In the data rows, 500 means zero.
Here are some points:
582 688 533 666 316 315 451 393 386 531 624 378 537 343 539 448 412 494 443 464 505 583 604 565
317 423 602 526 462 279 562 253 269 759 545 507 495 375 533 551 451 518 560 572 580 546 408 510
652 593 439 504 477 636 547 253 336 490 612 580 441 592 554 476 607 300 603 297 580 672 603 443
572 462 653 473 371 372 756 595 660 543 412 538 484 254 561 435 401 546 411 495 534 501 591 403
578 530 711 703 352 360 481 406 337 674 746 544 482 328 655 369 489 526 441 356 580 510 557 512
251 394 594 519 475 379 391 206 362 582 590 731 511 273 525 506 569 311 445 358 568 583 654 367
218 646 449 268 507 479 169 279 551 387 260 474 709 380 205 568 298 720 320 816 258 404 484 295
323 486 531 430 490 468 379 184 451 522 376 662 536 438 407 591 509 532 410 484 363 514 568 438
649 711 440 393 507 734 246 489 497 415 520 385 559 473 489 647 495 489 339 457 390 423 549 436
538 603 429 366 570 618 436 509 372 335 462 393 425 753 474 464 426 551 562 640 494 402 434 651
604 601 263 349 596 773 252 604 517 353 454 395 542 704 338 580 517 479 354 621 401 207 365 258
755 556 456 244 448 440 635 632 427 362 551 411 561 172 612 517 299 653 461 656 433 675 570 549
708 602 291 215 459 502 513 606 537 248 402 389 545 518 420 498 316 711 513 764 364 477 405 520
289 361 506 663 678 648 723 843 558 400 353 217 528 682 482 514 546 551 509 632 503 285 383 517
560 487 470 515 531 683 430 541 421 536 676 505 473 585 529 482 692 397 543 436 647 426 407 519
473 308 628 549 492 325 575 292 303 728 646 657 464 369 566 522 517 453 522 429 538 605 511 475
685 645 369 610 384 504 276 412 522 504 411 465 666 316 349 537 403 405 220 684 462 337 503 253
280 380 699 525 495 396 500 112 338 650 572 769 484 443 549 511 582 415 531 393 564 593 507 460
494 624 457 495 395 530 500 628 853 430 242 378 581 356 345 585 310 633 299 664 301 428 486 383
222 359 489 903 684 823 478 796 668 480 412 315 522 840 329 614 790 358 377 427 473 273 437 457
569 473 544 333 501 355 456 704 708 465 465 595 486 323 557 536 439 479 568 602 527 524 427 451
000 374 685 570 623 536 379 135 276 498 586 613 490 811 445 617 762 415 558 454 567 468 435 550
118 337 619 391 568 386 508 206 205 564 592 725 341 627 578 498 590 437 593 415 585 394 474 582
191 196 628 297 481 206 697 270 220 533 660 812 391 445 629 451 507 418 623 494 660 532 472 525
617 566 430 378 588 698 368 611 448 401 558 501 493 601 376 541 577 607 473 571 480 413 455 625
429 267 558 658 492 421 870 863 499 512 532 370 334 525 719 438 536 431 622 326 596 440 546 626
502 643 644 660 410 346 521 413 343 581 662 441 544 393 477 428 452 619 518 598 560 582 536 577
274 394 602 381 467 371 505 256 370 572 586 648 531 203 574 412 466 433 396 373 584 567 572 329
708 460 424 287 455 478 547 654 304 452 544 514 331 378 646 495 483 433 533 426 612 388 531 472
729 558 356 535 370 434 300 603 586 541 519 528 640 190 377 499 346 514 158 672 396 302 574 254
11 more points follow, each with its number after it:
396 417 554 595 453 264 722 048 272 652 526 573 419 607 574 458 484 448 734 419 532 829 580 686 0
507 540 530 576 574 544 301 536 751 506 451 593 374 859 540 467 677 358 591 311 511 397 511 594 1
256 187 546 887 576 577 859 713 523 566 510 430 333 615 644 508 765 205 569 180 713 498 460 472 2
523 642 395 538 532 716 375 365 463 380 541 405 506 832 457 530 617 471 639 469 521 527 354 656 3
599 560 436 361 444 401 393 565 727 412 345 495 548 426 512 572 428 448 510 526 526 651 463 524 4
908 511 208 870 686 962 601 801 731 630 330 191 649 423 391 532 464 512 319 636 466 437 496 413 5
322 433 456 603 513 441 783 810 603 384 290 237 481 603 446 553 474 545 587 586 495 519 478 656 6
577 522 551 346 434 310 606 596 603 506 438 576 420 427 595 476 438 592 700 496 563 724 502 652 7
671 621 535 535 347 375 387 575 419 533 536 433 559 172 477 472 301 635 302 684 426 352 518 371 8
608 542 508 423 477 454 417 472 735 420 368 607 475 633 524 501 499 492 599 431 455 643 483 531 9
161 378 706 414 565 369 532 252 337 503 570 652 530 296 513 421 474 557 427 506 524 583 600 409 10
Which three of these numbered points are nearest to each point below, ignoring the 2 directions in which the first points spread most? Their numbers follow each, nearest first.
264 378 488 719 632 614 767 691 513 488 424 279 446 759 474 457 683 367 555 352 639 429 468 486 > 2 6 8
594 584 413 297 498 569 292 660 864 396 218 521 494 687 437 495 466 520 399 543 414 233 434 499 > 1 9 4
233 290 603 871 657 632 801 655 515 529 460 409 352 820 582 476 747 343 667 298 607 504 515 661 > 2 6 7
462 542 514 385 528 408 434 537 700 474 361 519 515 485 489 534 542 484 597 517 584 634 484 550 > 4 9 7
289 387 598 421 497 335 625 196 327 585 577 770 484 419 459 482 499 471 551 541 526 594 563 431 > 10 8 4
260 437 398 794 598 644 741 577 585 403 355 275 475 957 446 499 628 421 624 372 484 507 456 638 > 0 6 4
Now 11 new points, numbered from 0 again:
711 767 272 311 471 753 224 514 635 265 377 361 669 564 230 640 377 702 286 639 160 515 517 377 0
460 432 638 634 430 556 767 523 660 613 444 592 455 432 503 481 549 490 468 453 564 498 565 367 1
587 535 565 676 378 358 495 464 415 588 697 542 575 305 524 441 482 458 392 544 546 467 558 425 2
487 561 325 514 624 764 282 549 486 429 575 423 514 786 363 573 670 392 382 472 473 336 482 452 3
578 525 478 363 536 467 401 718 771 406 371 490 444 613 546 473 468 556 498 515 439 353 466 588 4
636 557 469 358 532 578 489 568 389 445 636 499 439 625 474 472 516 645 606 542 530 459 407 557 5
477 646 452 369 481 548 276 550 832 398 202 419 587 578 379 613 494 646 469 554 370 558 435 537 6
621 695 545 694 409 482 316 348 412 543 566 442 536 479 459 495 476 522 384 457 470 454 551 440 7
499 608 460 458 548 520 622 391 281 398 604 430 420 846 539 445 592 462 737 470 604 646 532 783 8
565 630 453 386 544 460 344 544 776 370 343 521 563 617 379 574 441 546 569 646 399 653 461 600 9
886 506 235 862 633 940 529 897 755 662 382 194 641 343 349 561 459 548 270 628 457 391 469 390 10
The same question for these:
510 592 579 751 357 428 385 440 481 669 706 530 536 404 468 413 547 474 412 463 503 489 548 463 > 2 7 3
687 478 427 292 526 545 448 701 422 364 657 476 487 531 580 512 409 528 460 596 460 322 393 426 > 5 4 2
500 477 542 460 508 454 430 526 685 519 400 649 413 496 524 552 561 416 585 397 584 659 529 615 > 9 4 6
312 317 485 780 560 507 928 649 549 470 475 399 367 805 561 424 688 345 713 274 606 626 532 608 > 1 4 2
391 552 415 548 562 556 343 206 444 605 361 489 624 679 256 617 470 617 463 689 303 541 478 581 > 0 6 9
913 411 409 940 574 773 856 795 532 797 669 323 438 413 634 390 497 485 553 373 640 578 529 496 > 10 1 2
